Look-ups in named tables: a row name and a column name give one cell, copied from the table.

Sedir:
	Povadog	Meba	Ligek	Dida	Palifa	Teful
Guraf	7.3	3.0	5.4	7.5	8.2	5.9
Sil	3.0	5.8	5.9	6.1	6.4	3.1
Ref	7.5	2.2	5.6	7.8	6.9	3.8
Vekul	6.5	4.9	6.7	5.6	2.5	0.3
Pob	9.1	2.0	5.7	6.1	9.6	8.1
Sisag	3.2	5.5	5.0	6.2	5.0	5.2
Runilu	1.8	4.1	5.0	5.4	5.9	7.3
Bugalo	6.2	3.8	5.3	7.3	5.9	3.9
Goleb	5.5	3.0	6.4	0.4	4.4	9.0
Rar	1.8	4.4	5.4	3.5	5.6	7.2
Fop	9.8	6.6	6.5	5.7	5.5	2.4

Guraf, Meba => 3.0
Sisag, Ligek => 5.0
Ref, Palifa => 6.9
Goleb, Ligek => 6.4
Runilu, Dida => 5.4
Goleb, Palifa => 4.4
Guraf, Povadog => 7.3
Vekul, Teful => 0.3
Ref, Meba => 2.2
Runilu, Palifa => 5.9
Fop, Teful => 2.4
Sisag, Meba => 5.5
Rar, Dida => 3.5
Sisag, Teful => 5.2
Fop, Dida => 5.7
Goleb, Dida => 0.4
Guraf, Teful => 5.9

Table Tak
,Zanu,Badezu,Dedur,Kodol,Labe,Kigeme,Divina
Med,109,48,62,95,95,92,133
Muzasuv,164,65,72,88,166,49,125
Tevu,164,123,115,131,169,105,124
Birop,90,93,102,57,69,109,122
Bes,246,11,138,58,215,68,78
Luk,73,125,147,45,57,128,104

Zanu of Birop = 90
Dedur of Med = 62
Badezu of Med = 48
Divina of Med = 133
Zanu of Muzasuv = 164
Dedur of Muzasuv = 72

Rokiruf:
cols = Nupe, Bis, Dizoz, Lan, Nesazu, Lofe, Gal, Ritu
Rek: [0.72, 0.89, 3.17, 1.75, 1.15, 6.63, 7.89, 4.37]
Zivutug: [8.15, 3.15, 6.70, 0.83, 4.90, 6.56, 7.55, 2.99]
Vapip: [1.39, 5.88, 3.64, 1.98, 2.38, 0.15, 1.34, 0.90]
Mise: [3.97, 5.52, 0.49, 4.69, 2.56, 6.28, 3.80, 6.25]
Kopi: [3.07, 0.95, 4.22, 6.31, 5.76, 7.00, 3.89, 7.57]
Lenom: [2.07, 3.28, 0.79, 8.44, 1.82, 7.96, 6.01, 1.86]
Vogev: [6.38, 8.58, 3.26, 1.39, 5.13, 5.72, 8.39, 2.25]
Vam: [4.02, 6.92, 0.47, 5.01, 1.28, 2.86, 6.58, 6.14]
Bonusov: [0.06, 0.08, 1.07, 2.75, 6.27, 7.43, 1.94, 6.09]
Peb: [3.67, 5.01, 7.20, 5.78, 1.75, 0.65, 2.25, 1.68]
Zoronag: [8.53, 3.83, 2.56, 6.30, 0.16, 1.98, 0.19, 3.80]
Supeger: [6.55, 8.47, 8.38, 0.37, 0.10, 6.00, 4.29, 6.75]
Bizal: [1.59, 4.75, 5.97, 2.22, 6.03, 1.46, 1.49, 6.06]

Vogev, Dizoz => 3.26
Bonusov, Nesazu => 6.27
Rek, Ritu => 4.37
Kopi, Gal => 3.89
Vogev, Gal => 8.39
Lenom, Bis => 3.28
Kopi, Bis => 0.95
Vam, Lan => 5.01
Mise, Nesazu => 2.56
Zoronag, Bis => 3.83
Vam, Ritu => 6.14
Bizal, Bis => 4.75
Supeger, Nesazu => 0.10
Peb, Nesazu => 1.75

Table Laku
	Ganud	Kitobot
Vesep	2.4	3.9
Rumimas	4.0	-4.2
Mot	6.5	-1.8
Fugek	2.5	-5.8

Vesep, Kitobot => 3.9
Rumimas, Ganud => 4.0
Fugek, Kitobot => -5.8
Fugek, Ganud => 2.5
Vesep, Ganud => 2.4
Mot, Kitobot => -1.8
Rumimas, Kitobot => -4.2
Mot, Ganud => 6.5

Table Tar
cols = Lidug, Pov, Besa, Kap, Fosog
Sipa: [389, 225, 208, 450, 430]
Sig: [430, 432, 433, 757, 187]
Relo: [731, 781, 523, 303, 538]
Datosol: [823, 570, 561, 500, 738]
Volef: [354, 195, 276, 399, 575]
Las: [369, 202, 412, 419, 740]
Fomegut: [826, 574, 559, 495, 735]
Kidu: [347, 193, 324, 396, 644]
Favu: [407, 813, 642, 309, 392]

Datosol, Kap: 500
Las, Kap: 419
Favu, Pov: 813
Fomegut, Lidug: 826
Datosol, Pov: 570
Kidu, Lidug: 347
Relo, Pov: 781
Volef, Besa: 276
Sipa, Besa: 208
Relo, Besa: 523
Relo, Lidug: 731
Fomegut, Kap: 495
Las, Pov: 202
Volef, Fosog: 575
Las, Lidug: 369
Favu, Fosog: 392
Sipa, Kap: 450
Row with the largest Lidug: Fomegut

Dirizun
fields: Seki, Nekar, Gef, Ref
Nir: [18.456, 13.413, 49.824, -29.007]
Puzigug: [-67.959, 35.864, -64.118, 66.385]
Giki: [33.401, -48.534, 24.499, -62.218]
Sabivin: [-37.463, 53.875, 39.596, -26.953]
Kek: [-17.009, 20.810, 7.924, 65.753]
Fuzop: [-60.627, 32.072, -60.381, 66.909]
Guripo: [-56.608, 35.459, -27.502, -56.697]
Futu: [30.019, -46.466, -8.673, 24.755]
Degup: [-28.943, -0.218, -45.740, -59.868]
Mesiriz: [36.887, 40.826, -21.389, 4.040]
Tezas: [-64.831, -59.218, -41.064, -23.700]
Sufu: [23.029, -49.031, -7.184, 27.850]

Fuzop, Nekar: 32.072
Guripo, Gef: -27.502
Sufu, Ref: 27.850
Sabivin, Nekar: 53.875
Puzigug, Ref: 66.385
Degup, Ref: -59.868
Sabivin, Ref: -26.953
Fuzop, Seki: -60.627
Futu, Gef: -8.673
Kek, Ref: 65.753
Tezas, Seki: -64.831
Tezas, Gef: -41.064
Sufu, Seki: 23.029
Kek, Nekar: 20.810
Kek, Seki: -17.009
Degup, Seki: -28.943
Degup, Gef: -45.740
Mesiriz, Seki: 36.887
Futu, Seki: 30.019
Row with the largest Ref: Fuzop

